which system made each run:
S, seq 1 (11 x 20):
[[  3   4  18  -2 -18   9 -17  -1 -16   5 -15   0  -9   0  -2   9   5   0
  -11  -6]
 [-12  23 -17  -3  -6  -8  -4   3   8  11  -2   7   0  11   6  -9  22   0
    4  -1]
 [ 14 -12  -2  15 -13 -19  12   2   5 -13   7   1  11   2  -1  -2  -5  -2
    6  11]
 [  4  -9   9  12   0   7  -2   0 -15  10 -27  -2   0  -2   1  18  -4   6
    0   3]
 [ -6  27 -19   3  14  -1  -3 -10   4  14  -5  -8 -12  -2   3  -5   4   1
    7  -4]
 [ 22   0  -3  -2  -8  -4  -3  -5   6 -18  20  -1   1  -6   0  -9 -10 -15
    8  11]
 [  2 -12  13 -12 -15   7  -8   1 -27   2  -8   8   0   4   2  15  -4   3
   -2   3]
 [-17  27 -12   2  -2  -9  -2  -1  -2  11  -7  -2  -8   0  -1  -3  18  12
  -12 -10]
 [ 16  -2 -12  16  -5  -7   4   6  24 -13  13   3   9  -4  -3 -10   8 -12
    3  13]
 [  8 -29  11   3  -3   6   7  -1 -18   9  -8   7   3   7  -1  20 -14   1
   10  11]
 [-12  25   1   4   8  -2  -3  -9 -11  22 -15 -13 -20  -4  -1  -1   0  12
   -5 -14]]
H, seq 2 (11 x 20):
[[ -4  11  -8  -4  -1  -4  -4   2   8  -1  -2  -3  -2   0  -2   0   2  13
   -7   8]
 [ -1  -4  -4   5   6  -2   8   5   4   1   5   5   1  -9  -2  -6   1  -3
   -5  14]
 [ -2 -11   3   6   7   7   6  -6  -2  -4  -3   0  -1  -2  -8   9  -3  -2
   -5  -2]
 [  0   7   4  -1   6   5  -4  -8  -1   6   3  -7 -12  -2  -3  -4  -5  -2
   -2  -8]
 [  4  -4   9  -2  -4  -2  -4   4   4   2  10   0  -1   3   3 -14  -2  -8
    5  -4]
 [ -3  -7  11  -5 -10  -4  -3   4  -6  -3  -9   1   8   8   3   2  -1   5
    0  -1]
 [-11  11  -8   5   1  -8  -3   0  -5   2 -11  -3  -1   0   5  -3   3  10
   -3  -2]
 [ -2   6 -10  10   5  -2   7  -1  11   0   0   3   4  -1  -2  -6   9 -10
    3   7]
 [  8  -5   3  -3   3  10   9  -2  -3   2  -3   4   7  -3  -6  13   0 -10
    6   3]
 [  7   4  -3  -3   4   4  -8  -4  -9   2   3  -9  -6  -4   0   8  -8   9
    4 -12]
 [  5   5  -1  -6  -5  -3 -12   4  12  -6  13  -4  -2   1   2 -13  -3   1
    0   1]]
H, seq 3 (11 x 20):
[[  5   5  -4   8   6   3   6  -2   4  15  -3   1  -7  -7  -5   2   4  -6
    1  10]
 [ 13 -12   2   7   3   4   0  -3   0   1   5  -4  -3   0  -2   5 -10  -5
   10   0]
 [  7   0   8  -7  -6   2 -14  -5  -5  -8   1  -7  -5   3   3   0 -12   2
    2   0]
 [ -7   2  -2  -6  -8  -7 -10   1  -7  -6   7   5  -3   2   8 -14  -1   1
   -3   3]
 [-11  -2  -3   5  -9  -8   6   0  -3  -4  -1  11   5   5  -2  -1  12  -2
   -8   3]
 [ -3   6  -3  11   1   2   9  -2  -1  12 -11   4  -3  -2  -8   9  12  -2
   -6   0]
 [ 12   3  -4  11   7   4   3  -3   8  15   1  -5  -7  -2  -4   4   0  -3
   10  -2]
 [ 18  -6   9  -5  -3   4  -7  -1   4  -3   3  -7   0   2   1   1 -15  -4
   12   5]
 [  1  -4   3 -12  -6  -3 -16   0 -13 -13   1  -2   0   1  10  -3 -14   8
    0   4]
 [-16   5 -11  -1  -6 -11  -6  -3  -5 -14   5   6  -1   1   4 -10   5   4
  -11   2]
 [-11   5  -5   7  -3  -2  14  -1   3   3   1  14   3  -2  -9  -1  21 -11
  -12   5]]
S, seq 4 (11 x 20):
[[ 13 -12   0   3  -3   6  -5   9   3  -1   1   2   9   0   1   8   1  -2
    8  -3]
 [ -3   2   1  -8   2  -2   2  -2  -4  11  -6  -4  -3   7  -1   7  -8  16
    3   3]
 [ -1  12  -3   4   4  -6  -6   3   3  -1   1  -7  -6 -13   3 -14  -3   2
   -6   4]
 [  0 -11  -6   3  -1   6  -9  -4   1 -15   5   6   0   2   2  -1  -1  -9
   -1  10]
 [ -8  -2   2  -3  -2   1  11  -8 -14   3  -4   7  -1   3  -5   8   3  -3
   -3   0]
 [  2  11  -1   9   1  -1   3   2   3  10   2  -3  -2  -7  -4  -2  12  -3
   -4 -16]
 [ 12  -5  -1  -1  -3   3  -4   5  17   2   7  -1   4   8  -2   0  -1  -2
   10   3]
 [ -1  -8  11  -9  -2  -5   1   2 -10   8  -5  -2  -1   5   5  -1 -14   9
    5  10]
 [-12  11  -2   6   2  -6 -11  -2  -5  -2 -10  -6  -8  -7   6 -11   0   6
  -10  -4]
 [ -2   3 -12   5   2   4  -2  -7  10 -19   3   6   6   1  -1  -3   7 -16
   -1   8]
 [  4 -12   2  -2  -2   3  16  -4 -15  -1   3   9   8   0  -5  14   0  -8
    5  -2]]
Q, seq 5 (11 x 20):
[[ -7 -18  -2   7   7  -2  -3   5  14  -1  -1   0   2   8   1  -5  -6   8
    0   8]
 [-11  -4   7   3  10  -2  -2  -5  -3  -7  -2  -4  -6  -7   4 -16 -11  -5
   -7   7]
 [ -8   4  -1   5  -1   3  -7  -8  -9 -13  -3   1   0  -1   3  -4   6 -12
   -7 -12]
 [ -3   4   5  -9  -8   4  10  -7  -3   2   2   8   5  11  -5   5  10 -13
    4  -7]
 [  9   6  13  -7  -5  -3   8   7  -1  18  -1  -4   3   1  -3   3   1   4
    7 -11]
 [  6   5  -4   1   1  -3  -7  10  12   6  -8 -10   5   2   3   3  -2  17
    6  -3]
 [ -3   0 -11  -2   8  -4  -5   6   9  -6   1   1   5  -3   9  -9  -6   4
    3  18]
 [ -6  -7  -5   0   8  -2   1  -1 -16 -12   3   5   2 -15   6  -5  -6  -3
   -7   7]
 [ -6   4  -5   3   3   9   3 -13 -13  -6  -1   4  -5  -5  -8  12   7  -7
   -9  -8]
 [  4   4   2  -2  -5   9   9  -4   9   9  13   5  -3   7 -14   7  13 -10
    1 -13]
 [ 10  -9  18  -4  -7  -2   2  12  12  13   5  -6   2   6  -6   0  -4   8
    2  -7]]
Z, seq 6 (11 x 20):
[[ 19  -5   5   6  14  19   4 -15   0  -2  -9  -8  -3  -6  -8  18 -13 -14
   11   4]
 [  3   4   3 -12   1   7 -19  -7 -23  10  10  -7 -20  -5   7  -3 -13   2
    3 -14]
 [  5  19   5 -16 -22  -9 -14  -4   4 -17  11  -5  -7   3  -2 -13  -5   4
   -9   8]
 [ -1 -11  11   4 -17  -6   0  12  -4  -5  -5  16   6  -4   2  -6   8  -5
  -14  25]
 [-19 -10  -7  18  -2 -15  19   1  -7  13  -9   8   0   9  -6   7   9  15
   -6   0]
 [  7  11  -8  24  11  -1  12 -11  18  14 -13 -12  -5   1 -10   6   3  -3
    9  -3]
 [ 21 -13   3   5   9  15 -12  -5  -1   8   7  -6  -5   1   6   2 -14 -16
   22  -9]
 [ -1   1  15 -28  -4   2 -16  -7 -18  -9   3  -9  -3   9  11  -4 -23   6
    8  -6]
 [ -9  25   1 -12 -13 -11 -16   4  -6 -16  -8   2   1 -10  11 -18   4   2
  -15  18]
 [ -6  -7 -17  15 -15 -12   7   5  -2 -10   5  23   7   1  -1  -1  22  -7
  -11  19]
 [ -3 -11  -2  15   2  -3  36  -6  -6  14  -8   7   6   5 -19  26   8   4
    2  -2]]
G, seq 7 (11 x 20):
[[  9  -3   4   9   4   3  -3   8  11 -17 -11 -11  11 -16  -6   7  -2   9
  -12  -4]
 [-12 -13  -6  -5  18  17  -7   5   8   4  -2   7   2   1   3   0   0  -1
   -1   7]
 [ -9  -2  -2  -7   9  -2  13  -7  -3 -10  19   0  -3  -8  -6  -7  -6  -2
   -8  -3]
 [  2   3  14   4  -2   9  -2   3   6  -4  -2   1   1 -10  -8  -3  12 -13
  -14  -9]
 [-11  -5   1  -4   0   3   2   6  11  13   4   7   2  14  -1  -5  12  -2
    2  -8]
 [ -2   0   6   1  -3 -15  11   2   7  -3   3  -7   5   3  -4  -8  -5   8
   -2  -5]
 [ -3  -3   6  10   4  -1  -8   7   5  -6 -16  -6   7  -5   6  -5   0   0
   -4   0]
 [-11  -4  -8  -4  12   4  -1  -5   1  -7  -1   3   6   7   6  -2  -2  -3
    6   1]
 [  2   4   1  -6   7   2  12  -6  -4 -10   3  -1   7  -8  -3   0  -3  -9
    1  -3]
 [  4   4   4  -3   4  10   0   5   0   4  -4   1   6  -6  -2   6   9  -5
   -2 -13]
 [ -1   1  -2  -9   2   3   2   5  10   7   6   0   2   6  -4   3   2   9
    1  -6]]
Z, seq 8 (11 x 20):
[[  0  -2  12   0  -4   0  -6   1  -6  10 -20   1   3   9   8   0  -2  -5
    9   5]
 [ -5   9 -10   2  -2 -12  -4  -2  -9   4  -2   0   0   5  12 -10  -2   3
   10   2]
 [  7   3  -9   4  -6  -5   1  -6  -2 -16  -4   1   9   1   2   4  -2  -5
    7  10]
 [  1  -3  -6   0   0   4   2  -3 -18   2  -7   6   2  -5   2  13   0   0
    4   5]
 [  4  13 -11   0   0  -5   3  -7  -8   4   4  -5  -8  -4  -4   6  -3  10
    0  -2]
 [ 17   2   0   3  -6   2  -6  -1   5  -3   5  -4  -5  -7  -7   4  -4  -1
   -1   8]
 [  1 -13   8  -3  -5   2  -4   1  -8   4   5   2  -7   2  -2   1  -9   5
   -4   6]
 [-10   5   4   2  -3  -9  -1  -4   1   2  -5  -6 -10   2  -3  -8  -5  10
  -10   4]
 [  0   1  -1  16  -5  -3  -3  -2   9  -1  -4   2  -5   1  -2  -9   5 -11
   -4   8]
 [ -2 -13   3   7  -3   0   7  -5  -6   6   0   6   0  11  -1   2   1  -8
    7  -2]
 [  0  10   6  -1   1  -4   3  -5  -6   9 -12  -8   0   3   2   1  -4   4
    7  -9]]
M, seq 9 (11 x 20):
[[  1 -15  19   7   5   4  17  -2   0  20  -2   3   1   9  -1  -5   0 -20
   14  -9]
 [ -2  10  12  -1   3  -8  -5  -1  10   7  -6 -21  -3   9   1  -8  -9  14
    5 -25]
 [  7   4  -8  -5  -9   2 -28  10  16 -12  -2  -2  10   7  15  -9   2   0
    8   3]
 [ -5 -16  -1 -13   1  -2   1   6 -26 -11  -1  12  19  -1  17  -1  -6  -5
   11   6]
 [-20  17  -1  -6  13  -3  14 -10 -12 -10 -21  -5   5 -11  -3   9  -2  11
  -11  -2]
 [  7  20 -25  10   9  11   3  -4  20  -4   4   3   2 -12 -12   9  21  -9
   -4   1]
 [ 27 -23   4  -1   2   9  15   8   1  10  25   5   3  -8 -10  10  -6  -9
   12  -1]
 [  0  -2  27 -14   3   2  -5   5  -5  21  -2 -15 -16  -4  -4  -2 -22  23
   -8  -4]
 [-16   9 -15   0  -4  -3 -33   6  12  -5   7   1 -16   4   9 -22   7  11
  -17   7]
 [ -9 -27  -3   8 -10  -6   6   2  -9 -22  12  22  13   6   8 -12   7 -24
   -3  18]
 [-20   0  24   6  10  -1  32 -16 -16   6 -26  -1   4   2  -9   8   1 -12
   -5 -10]]
M, seq 10 (11 x 20):
[[-11 -10   6 -11   6  11  -9   4   5  13  20   4  -6  13   2 -12   6  -6
    4 -25]
 [ -8   0  17 -14  -9 -15   3  12  13  -7   6  -3  11   7   4 -20  -3   6
   -4  -1]
 [-12  -4   6   5   2   2  -9  16  -1   0 -22   6  15  -3  14  -8  13  -6
   -5  -2]
 [-19  -7 -16   2  18   0  13  -3   3  -5  -5   4  15   9   4   5   4   3
    7  -7]
 [  7   8   0   2  19   4  14  -1  14  -8  -7  -9  12 -13  -3   0  -5  -8
    7   3]
 [ 13  -1   1  -6  15  19  -8   5   2   2   6  -7   3 -13   0   7  -2  -5
    5 -16]
 [  2  -1   2 -27   4   7  -5   7   3  -2  17  -2   0   1  -1   0 -10  12
    1  -1]
 [ -6   2   6 -10  -1  -2  -8  15  -4  -2   3   5   1 -14   6 -13   2   4
  -15  11]
 [-20 -12  -5   6   4   2   4   3  -3  -5  -1  12   2  -3  -2  -1  11   0
  -17   1]
 [-11  -3   0  10  11   1  21  -7  13   5  -3   3   1   3 -11  -1   6 -10
   -5   5]
 [  9   0   7  14  11   5   7   0  16  11   2  -9  -2  -4  -7  -5   3 -12
    4 -14]]
D, seq 11 (11 x 20):
[[  2 -12   2   7   6   2 -14   8  -3  -9   4  -8   3  -8   7  -5  -6   4
   -1 -20]
 [-11  -6  10 -13  -1  10  -8  -5   1 -17  -4   3   4   8   0  -1  -4  -6
   -8   4]
 [-10   9  -2 -11   7   4   9   2  -2   1  10   9   3  -8  -2  -9  13 -13
   -6  -5]
 [  8   0   4   2  -4   1  12   5   6  -1   1  -1  10  -2 -13  12  10   0
   -3 -13]
 [  4   3   5  -6   7   3   4   7  17  12  -8  -4   4   3  -4   3  -2   7
    4   9]
 [  1  -6   0   1   8  -4  -7  10   5   6   7  -9  -3  -5   6 -10  -9  12
    1  -5]
 [ -6 -12   8   5  -1  -1 -12   1   1 -16  -3  -5   1  -1   3  -8  -9   3
  -10  -2]
 [-16  -1   1  -4   4   7  -2  -4  -3  -5   0   9   0   0   1  -9   7 -14
   -9   1]
 [ -5   4   0   0   1   2  16  -4   0   2   7   6   6   2  -8   3  13 -10
   -1 -14]
 [  9  10   7  -3   0   3  11   2  12   8  -8  -5   8   3  -8   9   5  -1
    7  -4]
 [  9   2   2  -7   4   0  -6  12   8  13  -1  -8   2   0   5  -2  -7  12
   10   0]]
Q, seq 12 (11 x 20):
[[  3  -7   5  11  -6 -11   4  -4   3  -2   0  -9  -5   4  -8   2 -11  11
   -4   2]
 [  5   0   4  10   3   5 -11   0   8   0  -9  -3  -4  -4   2  -6  -1 -11
   -1   9]
 [ -4  -7  -3   4  -3  -4  -7  -5  -8  -4   7   3  -4   7   8  -8  -5  -5
    6  -1]
 [  2   5   7   1  -9  -6   4  -9  -9  -8  -6  -2   0  -1  -3   1  -4  -5
   -2   4]
 [  8   9   0   3  -3   5  -5   0  -6   7  -6   1   0  -2   2   4   7  -9
    6  -4]
 [  7  -1  -5  -1  -6  -4   4   0   1   4   5   0   2  10  -1   5  -1   5
   11  -2]
 [ 10   1   4  -1   0  -3   1   4   3   0  -2  -6   1  -6  -1   0 -10   5
    2  10]
 [  2  -1  -8   5   4   2 -13   1  -3  -3  -2  -2  -3  -6   6  -1  -3   3
    0   5]
 [ -5  -1  -9   2  -3  -2   0  -8  -3  -9   6   5  -3   2  -2   0  -1  -3
   -3   8]
 [  4  -2   6   3  -4   2   5  -4  -7   1   3   4  -3  -7  -6   1   3  -9
   -5   1]
 [  3  -2   4   5  -4   4  -2  -3  -2   9  -3  -2  -5   5  -5   7   3   1
    2 -10]]
D, seq 13 (11 x 20):
[[  9   2   2  -8  -4  10  -9  -8  -5 -12  10   1  -2  -1  -2   4  -2 -11
    2  -9]
 [  7   8   9 -17 -11   4   2   1  -4   1   6   6   0  -3  -4   1   2  -6
   -2   9]
 [  4   8  -3  -1  -7  -6   5  10  -3   8   3   3   0 -10  -4   2   7   9
   -8   4]
 [  1  -4  -7  14  -3  -6   1   4   9   0  -4  -1   1   0  -5   4   2  11
   -6   9]
 [ -5 -10  -3  13  10  -2   2  -2   4   6  -3  -1  -5   0   0  -6  -6  -2
    2   9]
 [ -6  -3   3   8   7   1  -1 -10  -5   2  -1  -6  -9   2   0  -4  -6  -3
    0 -10]
 [  0   9   5  -3  -6   2  -7  -9   1  -4  -2  -3  -3   8   0  -3   1  -9
    2  -6]
 [  4   5   4  -7 -10  -2  -3   4  -5   5   2   6   5   3   5  -4   7  -9
    6  -1]
 [  1   2   0  -4  -7  -7   4   7  -9   2  -6   3   9  -2   2   5   2   9
    0   0]
 [ -2   4 -12   3   3  -3   0   2   3  -5  -6   0   6  -2   1   5   2   9
    0   6]
 [  3  -9  -9   7   9   4   0  -2   4  -4   6   1   1  -3   1   0  -4  -4
    5   4]]
G, seq 14 (11 x 20):
[[ -3 -13   0  -2 -10  -3  11  -2 -14  10  -2  16   5  14   2   7   3  -7
   11  15]
 [  0  15  -2  13   1 -13  12 -10 -14  13  -9  -9 -10  -7  -4   4  -3   8
   -1  -8]
 [ 18   6  -7  14  -1   7 -19  -3  16   2  -2 -10  -7   2   0   1  -1  -4
    8  -5]
 [ 10 -20   8 -16  -6   1  -3   5  -7   2  10   4   3  10   6   1 -18   2
   15  12]
 [ -8  11   5  -8  -5  -9  -2  -2 -26  -2 -10  -3  -7 -13   4  -1  -7  14
  -12   4]
 [  0  20 -22  10  -4   5 -18  -8   7  -9  -3   4  -7  -2   2  -1  17 -10
   -6   6]
 [ 13 -17  -5   2  -8   1  15  -2   1   2  15  15   6  11  -5   9   4 -17
   16  12]
 [  2  -2  18   6  -1  -8  18   0 -20  23 -11  -6  -8  -8  -9  10  -7  11
   -3  -9]
 [  3  17  -9  10   4   3 -26  -3  17  10  -4 -17 -18   0   1  -8  -2  10
   -2 -11]
 [ 14 -18   0 -11 -11  -2 -12   4  11 -16  19   5   7  11  10 -11 -14  -7
   13  20]
 [-11  -8  16  -8  -9 -10  10   3 -38  -5 -15  10   6  -9   7   2  -6   3
  -10  13]]

runs to name:
seq 15 (2 x 20):
[[ 17   4  -9 -13  -5   9  -8   1 -11  -1   3   2   4  -3   2  19  -2   7
   11  -2]
 [  5  14  -7 -12  -8  -5  -3   4  -7   7   7  -3  -7  -6  -3   5  -3  21
   -4   6]]

S
seq 16 (2 x 20):
[[  6   5   1   0  -5  -3   7  -8  16  21   2  -3 -17  15 -13   3  -6   9
    6  15]
 [ 13  -4   3  17  -8 -10 -16   5  -4   7   7  -6 -14  -7   8 -18  -8  -2
    3   1]]

M
seq 17 (2 x 20):
[[ -8 -11  -4   0  24   0   4  -2  11  -5   0 -16  10   9   5   0 -17  13
   15 -21]
 [ -1  12   5 -20  13   6  -5  -3  17 -26   3 -12   9  -8   2 -12 -13  -5
   -2   5]]

Q
seq 18 (2 x 20):
[[ -6 -17   2 -13   2  13  -6   5   1   6   4   8   2  13  -1   9  -1   7
    2  -1]
 [ -8  11   3  -8   3 -10   8  -1  -1   1   7  -4  -7 -10  -5 -10  -7  10
  -11   6]]

G
seq 19 (2 x 20):
[[ -6 -10  10   2   0 -13  13  -4   4  -6   4  -6  -5   0  -9  -6 -18  13
  -11  15]
 [ -8   8  -1  17  11   4  -8  -2   3   3  -9  -3 -11 -15   0 -11   6  -9
  -13  -1]]

D
seq 20 (2 x 20):
[[  1  -8 -22  13   6  -1  -5  -6  -1  -8  15  -1  -8  -4  -1   2  -4   5
   -1   0]
 [  8  -8   8   7   0   3   3 -14   0 -10   3  -1  -8  -2  -7   0 -11 -15
   -2  11]]

D
seq 21 (2 x 20):
[[ -9   2  -9 -11   0   7  -3  11   3   0   9  13  12   2   3  -2  20  -5
   -1 -10]
 [ -5  -1   0  -1  -5  -9  21   2   8  -3   4   3  10   5 -13   7   8   9
   -6  -1]]

G
seq 22 (2 x 20):
[[-13   0 -17   1  15   1   8   6  23 -21   6   4  18  -5  -3  -5   9   1
   -7   5]
 [-12 -18  10 -15  20  14  12   8  -9  -2  10  10   9 -13   0  -5  -3 -11
   -8   1]]

Q
seq 23 (2 x 20):
[[ -9   8   9 -11  13  16  -5  -5 -22  13  -7   2 -11 -14   4  -1  -1  -8
   -7  -6]
 [ -6  13 -14  -4  -3   0  -9  -7  10  -9  23   1  -7   6  -2 -12  12  -7
   -3 -19]]

S
seq 24 (2 x 20):
[[  4  11  -7   6   4   2   5   2   2   0  -3   0   0 -18  -7   3   7   0
  -11   6]
 [  7 -10  -6   8  -1   6   0   1   2   5  13   3  -6  -1  -9   8   4  -1
   -1  -6]]

Z
seq 25 (2 x 20):
[[ 23   6   8  13 -18 -19   3  12   8  -2 -14 -11  15  -2   3   0  -2   5
    9   1]
 [ -3 -13  -8   7   4   0 -13   7  -7   5 -25  -3   7   8  15  11  -9  19
   11   8]]

G
seq 26 (2 x 20):
[[ 12   8   3  11  -3  -8  -9  -2   4   8  -7 -14  -4   4   4  -4  -8   4
   11  -7]
 [  9   0  -6   1  -5  -6 -10   1   8 -13  -3  -3   8   6   9  -5  -8  -1
   12  12]]

Q
